Some points, each followed by its number:
array([1.32, 1.88, -0.44, 0.92, 0.60, -1.11, -0.66, -0.21, -0.35, 0.22, 0.14, -0.32, 0.27,
       1.44, -0.16, -0.36, 1.13, 0.73, -0.08, -0.98]) 0
array([0.14, 0.53, -0.72, 0.64, -0.31, -1.07, -0.73, 1.55, -0.30, 1.42, -0.22, -1.80, -0.42,
       -1.13, -0.16, 1.00, 1.70, -0.62, -1.22, -1.00]) 1
array([-0.85, -1.64, 0.83, -0.63, -0.35, 0.84, 0.22, -2.25, -0.33, -2.89, -0.62, -0.15, -0.74,
       -0.56, -1.39, -1.51, -1.06, -0.52, -0.54, -0.13]) 2
array([-0.19, 0.38, 0.18, -0.52, 0.27, 0.33, -0.03, -0.85, 0.07, -2.21, -0.84, -0.02, -1.22,
       -0.71, -0.92, -1.25, -1.47, -1.89, -1.67, 1.56]) 3
array([1.47, -2.94, 0.91, -0.69, -0.48, 0.58, 0.16, 1.48, 1.33, 0.21, -0.14, -3.39, -1.75,
       1.45, 0.04, 0.51, 0.61, -2.21, -1.60, 1.69]) 4
array([1.75, 6.24, -0.65, 0.67, 0.24, -0.66, -0.57, -1.22, -0.38, -0.86, 0.38, 0.15, 0.09,
       -0.06, 0.08, 1.92, 0.21, -0.17, -1.55, -0.60]) 5
array([-0.11, 0.92, 1.53, -0.66, 1.17, 1.93, 2.89, -2.89, 0.21, -2.34, -1.09, 1.99, -1.84,
       -1.77, -1.28, -1.47, -1.38, -0.12, -2.20, 0.44]) 6
array([-1.42, -0.75, 0.44, -0.50, -0.29, 1.53, 0.65, 0.02, 0.39, 0.82, -0.39, -2.01, 0.79,
       0.47, 0.84, -0.72, -1.56, 1.45, -0.47, 0.74]) 7
array([0.32, 3.87, -0.74, -0.14, -0.18, -0.05, -0.76, 2.08, -0.27, -1.49, 0.46, 0.46, 1.31,
       -1.61, 0.92, 0.93, -0.47, -1.20, 0.82, -0.56]) 8
array([1.11, -1.08, -0.63, 1.07, -0.72, -1.10, -0.54, 0.30, -0.12, 0.39, 0.81, -0.02, -1.48,
       1.14, -0.79, 0.85, 0.96, -2.01, 0.44, -0.88]) 9
array([-0.60, 1.56, 0.13, -0.39, -0.68, 0.65, -0.02, 2.35, -0.32, 1.05, 0.49, 1.20, 0.00,
       -0.41, 1.76, -0.54, -0.59, -1.36, 1.61, -1.43]) 10
array([1.16, 0.10, -0.82, 0.08, -0.37, -1.13, -0.88, 1.18, -0.35, 2.22, 1.35, 0.98, 2.46,
       1.51, 1.34, 2.57, 1.69, -0.20, 0.17, -0.96]) 11
array([-0.30, 3.54, -0.66, -0.44, -0.96, 0.68, -0.52, 3.80, -0.26, 2.70, -0.39, 0.96, 0.49,
       0.17, -0.50, 0.46, -0.54, 1.62, -1.34, 0.32]) 12
array([0.67, -0.30, 0.15, 0.56, 0.65, -0.82, 0.00, -0.88, 0.43, -0.20, -1.03, -1.94, -1.25,
       0.33, 0.09, 0.41, -0.10, -1.34, -0.33, 0.21]) 13
array([-0.63, -1.20, -0.40, -0.20, -0.01, -0.11, -0.17, 3.17, -0.05, 0.47, -0.50, 1.43, 1.40,
       0.48, -1.32, -0.65, -0.88, 0.14, -0.29, 0.23]) 14
array([-0.49, -0.03, -0.50, 0.26, -0.19, 0.05, -0.72, 2.07, -0.16, 2.17, -0.35, 0.55, 2.83,
       -0.84, 3.98, 0.36, -0.18, 2.02, -1.29, 0.91]) 15
array([-0.23, -3.07, 1.62, -0.54, -0.80, -0.72, 0.60, 2.01, 1.49, 0.91, 0.17, -3.93, -1.77,
       0.92, 0.98, -0.87, 2.66, -2.60, -0.71, 3.61]) 16
array([1.96, -0.74, -0.15, 0.85, -0.26, -1.01, -0.42, 0.80, 0.30, -1.32, -0.22, -1.18, 1.18,
       0.79, -0.09, 0.44, 2.50, -2.48, 0.08, -0.54]) 17
array([0.01, -1.16, -0.06, -0.06, 1.17, -0.45, 0.30, -2.00, -0.30, 0.31, -0.71, -1.17, 0.10,
       -0.24, -0.44, 0.28, -0.47, -2.03, 0.64, -0.58]) 18
array([-0.56, -0.54, 0.85, -0.39, 1.93, 1.93, 3.04, -3.52, 0.31, -3.26, -1.22, 1.12, -1.51,
       -2.16, -2.01, -2.02, -1.41, -1.97, -2.61, -0.86]) 19
array([-1.31, -1.54, -0.27, -0.71, -0.43, 0.71, -0.14, 4.98, 0.35, -1.58, -0.21, -3.10, 2.32,
       1.80, -1.43, -0.08, -1.19, 0.76, 1.17, 0.13]) 20
array([-0.20, 1.45, -0.78, 1.76, 0.13, -0.95, -0.78, -0.44, -0.40, 1.36, 0.50, 0.92, 0.27,
       0.33, 1.65, 0.59, 1.74, 0.01, -0.26, -0.85]) 21
array([-1.04, 0.03, -0.50, -0.84, 0.03, 1.94, 1.27, 3.36, 0.21, -0.22, -0.23, -1.62, -0.68,
       -0.27, 0.87, -0.04, -1.50, 0.60, -1.29, 1.42]) 22
array([2.21, -1.50, -0.60, 1.12, -0.09, -1.15, -0.83, 0.48, 0.18, 0.19, 0.77, -1.69, -0.77,
       -1.95, -0.67, 0.65, 2.62, -1.02, -0.71, -0.64]) 23
array([-1.17, 0.23, 1.29, -0.85, 1.36, -1.20, -0.09, -1.47, -0.22, -2.07, -0.58, 2.60, 0.63,
       0.02, -0.15, -1.29, -1.45, -0.72, -1.76, 2.00]) 24
array([-1.48, -3.04, 0.26, -0.77, -0.04, 0.08, 0.87, -0.18, -0.20, 1.68, 0.02, 0.36, 1.18,
       0.76, 1.06, -0.40, -1.26, 2.93, -0.43, 1.48]) 25
array([0.22, 1.51, -0.85, 1.87, -0.60, -1.13, -0.44, 1.14, -0.22, 0.47, 2.12, 0.49, -0.79,
       0.43, -0.60, 1.33, 0.69, -1.19, 0.08, -0.99]) 26
array([-0.20, 1.07, 0.39, -0.93, 0.16, 0.17, -0.14, 0.00, -0.28, -0.46, -0.64, 0.33, 0.60,
       -1.61, -0.28, -1.60, -0.36, -2.15, 0.13, -0.81]) 27
array([-0.93, -1.65, -0.43, -0.30, -0.47, 0.32, -0.09, 1.03, 0.14, -0.19, -0.55, -0.62, -2.78,
       0.71, 1.20, -0.49, -1.24, 2.00, 0.35, 0.77]) 28
array([0.53, 1.98, 0.76, -0.17, -0.87, -0.04, -0.46, -0.73, 0.14, -0.60, -0.81, 2.54, 0.60,
       0.56, -0.58, -1.19, -0.86, 0.95, -0.14, 0.33]) 29
array([0.71, 1.30, -0.50, -0.02, 0.15, -0.96, -0.66, -1.66, -0.37, -1.89, -0.85, 1.28, -0.02,
       0.15, 0.52, 0.41, 1.29, 0.33, 2.29, -0.98]) 30
array([-1.14, -1.52, -0.13, 0.01, -0.35, 0.37, 0.34, 0.85, 0.07, -0.03, -0.52, 1.21, -0.59,
       0.73, 0.48, 0.05, -1.23, 1.82, 0.61, 0.09]) 31
array([-0.57, -2.91, 1.17, -0.63, 0.51, 1.22, 0.81, 0.04, 0.18, 0.28, -0.28, 1.96, 0.64,
       -0.21, 0.16, -0.39, -1.09, -0.50, -0.32, 0.50]) 32
array([0.61, 0.08, -0.86, -0.52, -0.14, 0.52, -0.99, -0.35, -0.19, -1.15, -0.38, 4.58, -0.08,
       0.98, -0.47, -0.84, -0.86, 2.25, -0.86, -0.33]) 33
array([-1.06, 0.28, 0.00, -0.70, 0.61, 2.95, 1.00, 0.94, 0.34, -2.73, -0.96, 4.20, 0.39,
       -0.88, -0.69, -1.07, -1.57, -0.28, -0.93, 1.24]) 34
array([0.39, -4.13, 1.73, -1.05, -1.05, 0.77, 0.66, -2.14, 1.69, 3.84, -0.04, -4.28, -1.37,
       0.49, 1.61, -0.87, 2.06, -2.19, -0.76, 2.48]) 35
New points follow, each followed by the numbers of its three nearest points above, looking only along the 2 directions in which the numbered points spread most, nearest first.
array([-0.82, -0.71, -0.31, -0.36, 0.70, -0.03, -0.48, -1.89, -0.12, -1.01, 0.04, -0.40, -0.28,
       -0.22, 0.01, -1.37, -0.53, -0.35, 0.50, 0.00]) 32 18 31
array([-0.35, -0.49, -0.08, -0.58, 0.55, 1.61, 1.80, -1.12, 0.09, -0.39, -0.78, 2.90, -0.53,
       -0.99, -1.46, -1.50, -1.38, -0.82, -1.72, -0.21]) 24 34 3
array([-1.09, 2.07, 1.39, -0.41, 0.04, 0.67, 0.12, 2.98, -0.17, -0.88, -0.44, -1.42, 1.44,
       -0.06, 2.58, -0.29, -1.23, 1.83, -0.88, 2.12]) 14 0 10
array([-1.23, -2.06, 0.04, -0.60, 0.07, 0.09, 0.51, -1.93, 0.23, 1.63, -0.14, 0.07, 1.27,
       0.28, 0.20, -0.08, -1.34, 2.03, -0.36, 1.25]) 18 28 25
array([0.17, 3.07, -0.02, -0.20, -0.65, 0.49, -0.01, 0.03, -0.07, -0.51, 0.17, 2.63, 2.63,
       -1.42, 0.00, -0.04, -0.63, 2.96, 0.22, -0.25]) 5 8 33
array([0.43, -0.73, -0.07, 0.55, 0.14, -1.06, 0.18, -1.30, -0.01, 1.32, 0.46, -4.85, -0.45,
       1.15, 0.47, -1.14, 0.74, -2.04, -0.54, -0.40]) 4 23 20
array([-1.33, 1.37, 0.91, -0.44, -0.56, 1.09, -0.11, 7.19, 0.37, -0.28, 0.06, -0.13, -4.13,
       0.21, 0.14, -0.39, -1.15, -1.71, 0.67, 1.61]) 9 17 20
array([-0.15, -2.71, 0.22, -0.40, 0.74, 1.42, 1.50, -0.36, 0.05, -0.74, -0.98, 2.72, -2.00,
       -0.80, -2.59, -0.81, -1.03, -1.77, -0.39, -0.11]) 2 3 24
array([1.71, 3.40, 0.02, 0.64, 0.07, 0.01, -0.09, -0.46, -0.35, -0.92, 0.36, -0.37, -1.01,
       -1.33, -1.40, 1.04, 0.70, 0.54, -0.13, -0.78]) 30 10 0
array([2.07, -0.18, -0.51, 0.66, -0.01, -0.77, -0.32, -2.48, -0.39, -0.52, -0.74, 3.88, 0.87,
       0.00, -1.54, -1.15, 2.41, -1.72, 0.18, -1.11]) 29 27 30
array([1.28, -1.86, -0.65, 0.19, 0.33, -0.58, -0.74, -1.38, -0.42, 0.60, 0.87, -0.94, -0.32,
       -0.16, 0.46, 0.81, -1.17, 1.69, 0.16, -0.83]) 22 9 14
array([-0.57, 1.43, 0.63, -0.35, 0.30, -0.74, 0.27, -2.43, 0.07, 0.58, 0.78, -0.83, -1.02,
       0.75, -1.49, 1.75, 2.90, -2.09, -0.22, -0.28]) 22 14 9
array([-1.22, 0.75, 0.13, 0.59, -0.24, -0.19, -0.30, 1.98, -0.27, -1.79, -0.13, 0.59, -1.03,
       0.80, -1.36, 0.08, -0.65, 0.16, -1.39, -0.05]) 27 31 30
array([-1.30, 0.42, 0.03, -0.27, -0.35, 0.24, -0.41, 3.41, 0.28, 2.82, -0.07, -1.83, -2.12,
       1.79, 1.56, 1.06, -0.69, 1.44, 1.04, 0.19]) 1 20 17
array([-0.42, 0.75, 0.17, -0.34, 0.68, 0.10, 1.63, -2.52, -0.40, -1.24, -0.78, 2.85, 0.01,
       -0.31, -1.69, -0.59, -0.76, 1.01, -1.96, -0.29]) 34 24 33
array([0.86, 2.28, -0.71, -0.09, 0.13, -0.41, -0.49, 0.60, -0.37, -1.18, 0.02, -0.37, 2.07,
       -1.06, 0.70, 0.18, -0.37, 1.90, 2.11, -0.66]) 8 10 0
array([-0.38, -2.13, 0.71, -0.80, -0.83, 0.10, 0.03, 2.22, -0.02, 0.76, -0.59, -2.53, -1.12,
       -0.44, 0.01, 0.14, 2.69, -2.99, 0.18, 1.93]) 4 16 23
array([-1.02, -4.01, 0.97, -1.02, -1.05, -0.20, 0.61, -0.91, 3.47, 1.49, 1.21, -4.24, -1.79,
       0.52, 1.35, 1.70, 0.62, -3.09, -1.42, 4.31]) 35 16 4
array([-0.45, -0.96, -0.19, -0.37, 0.13, -1.06, -0.37, 0.46, -0.32, -0.03, -0.24, 0.76, -0.12,
       0.66, -0.86, 1.43, 0.75, -1.45, 1.50, -0.96]) 14 9 22
array([-0.03, 0.30, -0.23, -0.65, -0.01, 1.08, 0.37, -0.49, -0.22, 0.42, -0.40, 0.73, 1.07,
       0.22, -0.03, -0.58, -1.02, 0.49, -0.64, -0.39]) 27 31 14
array([0.59, -0.29, -0.80, 0.20, 0.95, -1.17, -0.54, -2.99, -0.24, -0.70, 0.67, -0.20, 2.27,
       1.68, -1.26, 1.98, 2.47, -0.94, 3.48, -0.91]) 14 0 10
array([0.13, -2.87, 1.12, -0.16, -0.55, -0.11, -0.49, -1.70, 1.96, 2.07, 0.28, -2.53, -1.05,
       1.40, -0.23, 0.17, 0.62, -2.62, 0.74, 0.77]) 4 16 35
array([0.28, 3.09, 0.05, 0.54, 0.76, 0.07, 1.00, -2.13, -0.42, -1.23, -0.31, 0.42, -1.04,
       -0.60, -0.95, -0.50, 0.09, -1.69, -0.02, -0.64]) 29 27 33
array([-0.56, 3.58, -0.16, -0.34, -0.03, -0.08, 0.18, 1.36, -0.20, 0.14, -0.16, -3.57, 1.67,
       1.17, 0.42, 0.46, 0.30, -0.35, 0.64, -0.33]) 15 26 1
array([2.25, -0.93, 0.74, 0.67, 1.61, -0.85, 0.35, -3.33, -0.36, -1.55, -0.67, 1.66, -1.48,
       -1.05, -1.66, -0.84, 0.34, -1.96, -0.56, -1.07]) 3 24 2
array([-1.66, 1.68, 0.62, -0.72, -0.49, 1.64, -0.45, 0.68, 0.13, 1.22, -0.45, -0.48, 1.06,
       0.32, 0.23, 0.57, -1.47, 3.33, -1.60, 1.03]) 14 30 10
array([-1.53, -0.52, 0.60, -0.89, -0.61, 2.46, 0.40, 2.99, 0.58, 1.16, 0.05, 0.83, 1.70,
       0.54, -0.22, -0.85, -1.48, 4.91, -0.77, 0.57]) 14 31 30
array([0.89, -1.71, -0.79, 1.93, 0.30, -0.98, -0.82, -0.72, -0.41, -0.87, 0.02, -1.79, 1.49,
       -0.02, -0.56, -0.26, -1.06, 0.11, -0.29, -0.65]) 22 28 13
array([-0.66, -0.72, -0.17, -0.44, -0.78, 0.19, 0.00, 0.44, -0.17, -0.49, 0.11, -0.57, 2.63,
       0.64, 0.97, -0.93, -0.61, 1.34, 0.34, -0.23]) 14 31 22
